In the rows, 100 means zero.
One turn moves every row onto another: examples first, then more rows asked:
k396: | 107 |  92 |  57 | 106 | 120 | 120 | 130 | 127 |  94 | 146 |  79 |  87 |  88 | 111 |  95 | 101 | 109 | 122 |  81 |
k827: |  94 | 109 |  48 | 131 | 109 |  98 | 122 |  86 | 107 | 126 | 128 |  73 |  90 |  94 |  97 | 133 |  98 | 112 |  81 |
k474: |  73 | 111 |  45 | 112 |  97 | 106 | 125 |  91 | 114 | 110 | 135 |  82 |  84 |  92 |  87 | 128 |  98 | 112 |  82 |
k705: |  69 |  96 |  85 |  98 | 105 | 113 |  89 |  71 | 113 | 107 | 130 |  90 | 121 |  52 | 125 | 132 | 103 |  79 |  92 |
k519: |  61 | 105 | 111 |  96 | 105 |  97 | 102 |  80 | 106 |  82 |  85 | 133 | 106 | 109 |  69 |  87 |  45 | 135 |  98 |
k89: |  76 | 113 | 136 |  96 |  96 | 111 |  84 |  87 | 104 |  79 |  70 | 125 | 108 | 111 |  66 |  74 |  62 | 136 | 100 |
k501: |  76 | 115 |  46 | 117 | 122 | 107 | 119 |  97 | 116 | 131 | 129 |  74 | 101 |  96 |  95 | 137 |  91 | 111 |  90 |
k190: |  85 |  64 |  90 | 106 |  96 | 123 |  53 |  97 | 105 |  93 |  91 | 102 | 128 |  62 | 100 |  76 | 125 |  81 |  77 |
k30: | 141 | 113 | 120 |  93 |  89 | 124 | 123 | 113 |  93 | 143 |  95 |  99 | 103 | 117 | 127 |  89 | 122 | 101 | 107 |
k322: |  96 |  57 |  76 | 112 | 108 | 108 |  58 |  93 | 100 |  84 | 100 |  98 | 120 |  78 | 103 |  85 | 127 |  79 |  65 |
k796: |  74 | 106 | 129 |  94 | 101 | 118 |  88 |  98 | 101 |  73 |  71 | 122 | 108 | 116 |  74 |  75 |  55 | 136 | 107 |
k733: |  74 | 119 | 135 |  77 | 109 | 105 | 114 |  79 | 102 |  96 |  79 | 132 | 107 | 112 |  86 |  96 |  53 | 133 | 105 |
k9: | 127 | 104 | 110 | 127 |  92 | 109 |  73 | 122 | 102 | 107 | 130 |  84 | 124 | 111 | 113 |  82 | 140 |  76 |  96 |
k849: |  94 |  69 |  85 | 121 | 107 | 105 |  45 |  91 | 113 |  93 | 111 | 101 | 138 |  82 |  97 |  82 | 123 |  76 |  75 |
k683: |  81 | 117 |  58 | 118 | 117 | 100 | 123 | 113 | 111 | 130 | 146 |  76 | 103 |  95 | 103 | 132 | 110 |  93 |  94 |
k736: |  86 |  77 |  78 | 128 | 106 | 105 |  58 | 118 | 108 |  98 | 122 |  90 | 129 |  79 |  91 |  83 | 135 |  75 |  77 |
k924: |  98 | 102 |  57 | 105 | 117 | 109 | 129 | 146 | 101 | 138 | 112 |  91 |  93 | 121 |  88 |  95 | 125 | 106 |  86 |
k956: |  73 | 117 | 133 |  90 | 110 | 104 | 113 |  80 | 101 | 104 |  78 | 131 | 114 | 108 |  89 |  96 |  43 | 134 | 113 |
k914: |  58 | 115 | 115 |  85 | 106 | 106 | 103 |  83 | 107 |  76 |  83 | 126 | 101 | 108 |  67 |  93 |  52 | 138 |  96 |
k518: |  72 | 107 | 141 |  82 | 108 | 113 |  86 |  81 | 102 |  73 |  84 | 127 | 119 | 105 |  98 |  90 |  52 | 119 | 112 |
k137: | 134 |  99 | 110 | 128 |  67 | 126 |  69 | 110 | 100 |  91 | 106 |  84 | 107 | 109 |  95 |  67 | 133 |  99 |  92 |
k775: | 141 | 105 | 106 |  88 | 110 | 127 | 111 | 130 |  96 | 132 |  95 |  97 | 110 | 138 | 123 |  85 | 124 |  98 | 100 |
k171: |  71 | 118 | 127 |  99 |  96 | 100 |  94 |  69 | 106 |  63 | 105 | 122 | 110 | 110 |  84 |  97 |  47 | 127 | 106 |
k113: |  86 | 130 | 135 | 105 |  94 | 112 | 101 |  87 | 103 |  85 |  88 | 113 | 104 | 123 |  81 |  91 |  46 | 140 | 119 |
k157: | 102 | 107 |  56 |  92 | 124 | 122 | 133 | 134 | 104 | 141 |  96 |  89 |  91 | 129 |  94 | 104 | 107 | 120 |  91 |
k368: | 141 |  97 | 112 | 118 |  90 | 116 |  63 | 110 | 104 |  91 | 116 |  93 | 122 | 124 | 111 |  72 | 132 |  85 |  89 |
k663: | 141 |  94 | 102 | 124 |  87 | 124 |  68 | 108 |  96 |  81 | 114 |  77 | 106 | 115 | 115 |  82 | 132 |  91 |  85 |
k332: | 124 |  98 | 104 |  96 | 115 | 114 | 111 | 142 |  96 | 143 | 103 | 100 | 117 | 119 | 120 |  82 | 136 |  86 |  99 |
k250: |  95 |  94 |  60 |  83 | 109 | 115 | 144 | 122 |  99 | 147 |  87 | 107 |  87 | 110 |  92 |  95 | 110 | 118 |  84 |
k466: |  68 | 114 | 146 |  85 | 105 | 114 |  86 |  77 | 105 |  82 |  78 | 123 | 119 |  95 |  88 |  91 |  56 | 124 | 107 |
k430: |  65 |  87 |  72 | 109 | 127 | 102 |  87 | 104 | 111 | 125 | 126 |  91 | 131 |  62 | 115 | 120 | 116 |  72 |  86 |
k195: |  83 |  82 |  73 | 110 | 120 |  95 |  92 |  67 | 106 | 116 | 122 |  93 | 123 |  61 | 127 | 130 | 104 |  79 |  79 |
k240: |  88 | 131 | 142 |  98 |  93 | 105 | 103 |  80 | 104 |  85 |  90 | 119 | 103 | 121 |  79 |  89 |  58 | 137 | 108 |
k317: | 142 | 102 | 108 |  95 | 111 | 132 | 112 | 124 |  88 | 133 |  85 |  84 | 105 | 116 | 135 |  95 | 122 | 101 | 101 |
k279: |  69 |  88 |  70 | 116 | 123 | 101 |  77 |  74 | 117 | 121 | 125 |  91 | 133 |  62 | 111 | 128 |  99 |  80 |  84 |
k471: |  65 | 128 | 132 |  96 |  98 | 109 |  91 |  72 | 108 |  67 | 100 | 114 | 105 | 103 |  81 | 103 |  52 | 131 | 104 |

k956 turns into k519
k89 turns into k240
Now find these:
k827 turns into k195
k9 turns into k332
k705 turns into k190
k501 turns into k279

